[[134 137 140 141 132 123 136 122 118 121 131 114 125 122]
 [128 146 143 134 137 123 142 126 105 112 141 111 132 120]]
|
[[120 132 111 141 112 105 126 142 123 137 134 143 146 128]
 [122 125 114 131 121 118 122 136 123 132 141 140 137 134]]

[[132 128]
 [156 124]]
|
[[124 156]
 [128 132]]

[[130 135 124 121]
 [115 106 132 144]
 [114 123 113 119]
 [117 112 130 139]]
|
[[139 130 112 117]
 [119 113 123 114]
 [144 132 106 115]
 [121 124 135 130]]

[[128 129 128 128 130 134 133 130 133 131]
 [131 128 128 130 130 134 133 130 131 154]
 [128 129 130 130 128 136 131 130 130 146]
 [129 129 128 129 129 136 135 132 133 132]
 [129 129 128 128 130 143 130 134 139 133]]
|
[[133 139 134 130 143 130 128 128 129 129]
 [132 133 132 135 136 129 129 128 129 129]
 [146 130 130 131 136 128 130 130 129 128]
 [154 131 130 133 134 130 130 128 128 131]
 [131 133 130 133 134 130 128 128 129 128]]

[[140 138 156 113 121 125 117 132 131 128 127 113 120 125 121]
 [129 126 123 125 133 132 131 124 132 135 129 131 126 130 111]
 [125 125 125 127 131 127 122 128 128 131 129 130 128 129 128]
 [123 123 122 126 139 125 121 131 130 138 134 131 127 126 127]
 [127 122 117 120 149 126 129 130 134 147 141 131 125 119 121]
 [135 130 125 126 122 131 145 122 125 117 129 127 133 121 142]]
|
[[142 121 133 127 129 117 125 122 145 131 122 126 125 130 135]
 [121 119 125 131 141 147 134 130 129 126 149 120 117 122 127]
 [127 126 127 131 134 138 130 131 121 125 139 126 122 123 123]
 [128 129 128 130 129 131 128 128 122 127 131 127 125 125 125]
 [111 130 126 131 129 135 132 124 131 132 133 125 123 126 129]
 [121 125 120 113 127 128 131 132 117 125 121 113 156 138 140]]

[[104 155]
 [143 132]
 [106 145]
 [111 133]]
|
[[133 111]
 [145 106]
 [132 143]
 [155 104]]

[[141 122 136 118 140 130 137 152 143 138 118 135 131]
 [118 124 125 137 113 128 127 135 109 142 146 115 117]]
|
[[117 115 146 142 109 135 127 128 113 137 125 124 118]
 [131 135 118 138 143 152 137 130 140 118 136 122 141]]

[[146 119]
 [132 114]
 [132 114]
 [124 143]
 [130 138]
 [150 125]
 [145 127]
 [116 135]
 [128 132]
 [119 139]]
|
[[139 119]
 [132 128]
 [135 116]
 [127 145]
 [125 150]
 [138 130]
 [143 124]
 [114 132]
 [114 132]
 [119 146]]

[[123 117 133 150 124 124 139 135 152 138 132 125 126]
 [120 105 147 137 121 135 135 121 127 135 137 139 122]
 [124 128 111 149 119 118 134 134 148 144 125 123 113]]
|
[[113 123 125 144 148 134 134 118 119 149 111 128 124]
 [122 139 137 135 127 121 135 135 121 137 147 105 120]
 [126 125 132 138 152 135 139 124 124 150 133 117 123]]
---
[[126 128 125 134 125 122 130 142 147]
 [117 123 129 156 127 123 136 121 122]
 [131 124 135 130 127 129 127 111 124]]
|
[[131 124 135 130 127 129 127 111 124]
 [126 128 125 134 125 122 130 142 147]
 [117 123 129 156 127 123 136 121 122]]

[[112 157]
 [117 130]
 [121 158]]
|
[[121 158]
 [117 130]
 [112 157]]

[[139 143 142 142 142 129 129 142 143 143 116]
 [118 114 114 115 114 127 127 114 114 114 140]
 [113 110 111 111 110 128 128 111 110 110 141]
 [145 150 149 148 149 129 129 149 150 149 111]
 [124 121 124 124 124 115 115 124 124 124 131]]
|
[[145 150 149 148 149 129 129 149 150 149 111]
 [139 143 142 142 142 129 129 142 143 143 116]
 [124 121 124 124 124 115 115 124 124 124 131]
 [118 114 114 115 114 127 127 114 114 114 140]
 [113 110 111 111 110 128 128 111 110 110 141]]

[[138 138 117 113]
 [141 141 111 118]
 [139 139 117 113]
 [133 133 114 116]
 [158 158 116 112]
 [136 136 118 113]
 [129 129 111 119]
 [135 135 112 117]
 [148 147 113 116]]
|
[[158 158 116 112]
 [148 147 113 116]
 [141 141 111 118]
 [139 139 117 113]
 [138 138 117 113]
 [136 136 118 113]
 [135 135 112 117]
 [133 133 114 116]
 [129 129 111 119]]

[[128 122 117 128 123 136 121 146 125 137 124 123 135 133 142]
 [127 124 126 128 128 127 126 132 129 131 130 125 125 127 130]
 [138 140 127 120 125 134 129 128 111 113 117 136 128 135 125]
 [120 113 130 131 133 112 123 128 141 137 144 116 107 111 126]
 [123 116 120 130 126 128 121 144 132 141 132 118 128 126 141]]
|
[[138 140 127 120 125 134 129 128 111 113 117 136 128 135 125]
 [128 122 117 128 123 136 121 146 125 137 124 123 135 133 142]
 [127 124 126 128 128 127 126 132 129 131 130 125 125 127 130]
 [123 116 120 130 126 128 121 144 132 141 132 118 128 126 141]
 [120 113 130 131 133 112 123 128 141 137 144 116 107 111 126]]

[[130 135 138 118]
 [135 140 126 132]
 [129 120 105 156]
 [125 121 123 134]
 [114 103 132 121]]
|
[[135 140 126 132]
 [130 135 138 118]
 [129 120 105 156]
 [125 121 123 134]
 [114 103 132 121]]

[[119 106 126]
 [147 127 107]
 [132 116 131]
 [106 119 124]
 [102 108 133]]
|
[[147 127 107]
 [132 116 131]
 [119 106 126]
 [106 119 124]
 [102 108 133]]

[[116 125 141 124 119 115 137 140 151 127 139]
 [137 133 118 122 132 119 142 144 127 115 119]]
|
[[137 133 118 122 132 119 142 144 127 115 119]
 [116 125 141 124 119 115 137 140 151 127 139]]
---
[[122 134 149 135 135 122 141 135]
 [128 142 133 111 138 134 113 139]
 [140 123 112 123 117 141 139 136]
 [123 129 142 137 132 153 122 108]]
|
[[123 129 142 137 132 153 122 108]
 [140 123 112 123 117 141 139 136]
 [128 142 133 111 138 134 113 139]
 [122 134 149 135 135 122 141 135]]

[[112 140 131 105 133 124 130 150 129]
 [135 115 139 141 128 131 139 103 142]]
|
[[135 115 139 141 128 131 139 103 142]
 [112 140 131 105 133 124 130 150 129]]

[[126 137 115 109 157 133]
 [131 113 129 130 118 122]
 [125 123 126 127 136 125]
 [132 138 122 125 144 142]
 [120 105 138 148 101 123]
 [120 123 123 136 136 129]
 [121 136 124 121 141 141]
 [135 136 109 126 124 141]
 [124 121 123 120 125 134]
 [141 143 136 128 137 130]]
|
[[141 143 136 128 137 130]
 [124 121 123 120 125 134]
 [135 136 109 126 124 141]
 [121 136 124 121 141 141]
 [120 123 123 136 136 129]
 [120 105 138 148 101 123]
 [132 138 122 125 144 142]
 [125 123 126 127 136 125]
 [131 113 129 130 118 122]
 [126 137 115 109 157 133]]

[[132 134 149 136 126 138 129 129]
 [148 146 109 130 139 115 115 117]
 [138 150 132 123 129 138 113 114]
 [113 135 121  99 132 135 128 146]
 [131 135 139 134 121 126 132 132]
 [116 123 116 132 142 147 136 101]
 [115 126 138 146 138 134 115 131]
 [155 108 116 130 121 139 137 136]
 [128 103 131 130 128 114 104 132]
 [132 124 154 119 114 115 114 116]
 [121 143 128 120 142 138 115 156]]
|
[[121 143 128 120 142 138 115 156]
 [132 124 154 119 114 115 114 116]
 [128 103 131 130 128 114 104 132]
 [155 108 116 130 121 139 137 136]
 [115 126 138 146 138 134 115 131]
 [116 123 116 132 142 147 136 101]
 [131 135 139 134 121 126 132 132]
 [113 135 121  99 132 135 128 146]
 [138 150 132 123 129 138 113 114]
 [148 146 109 130 139 115 115 117]
 [132 134 149 136 126 138 129 129]]

[[126 133 152 140 132]
 [128 126 138 116 107]]
|
[[128 126 138 116 107]
 [126 133 152 140 132]]

[[125 131 138 120 112 126 135 106]
 [118 127 123 122 123 119 124 107]
 [118 126 123 122 122 118 125 106]]
|
[[118 126 123 122 122 118 125 106]
 [118 127 123 122 123 119 124 107]
 [125 131 138 120 112 126 135 106]]
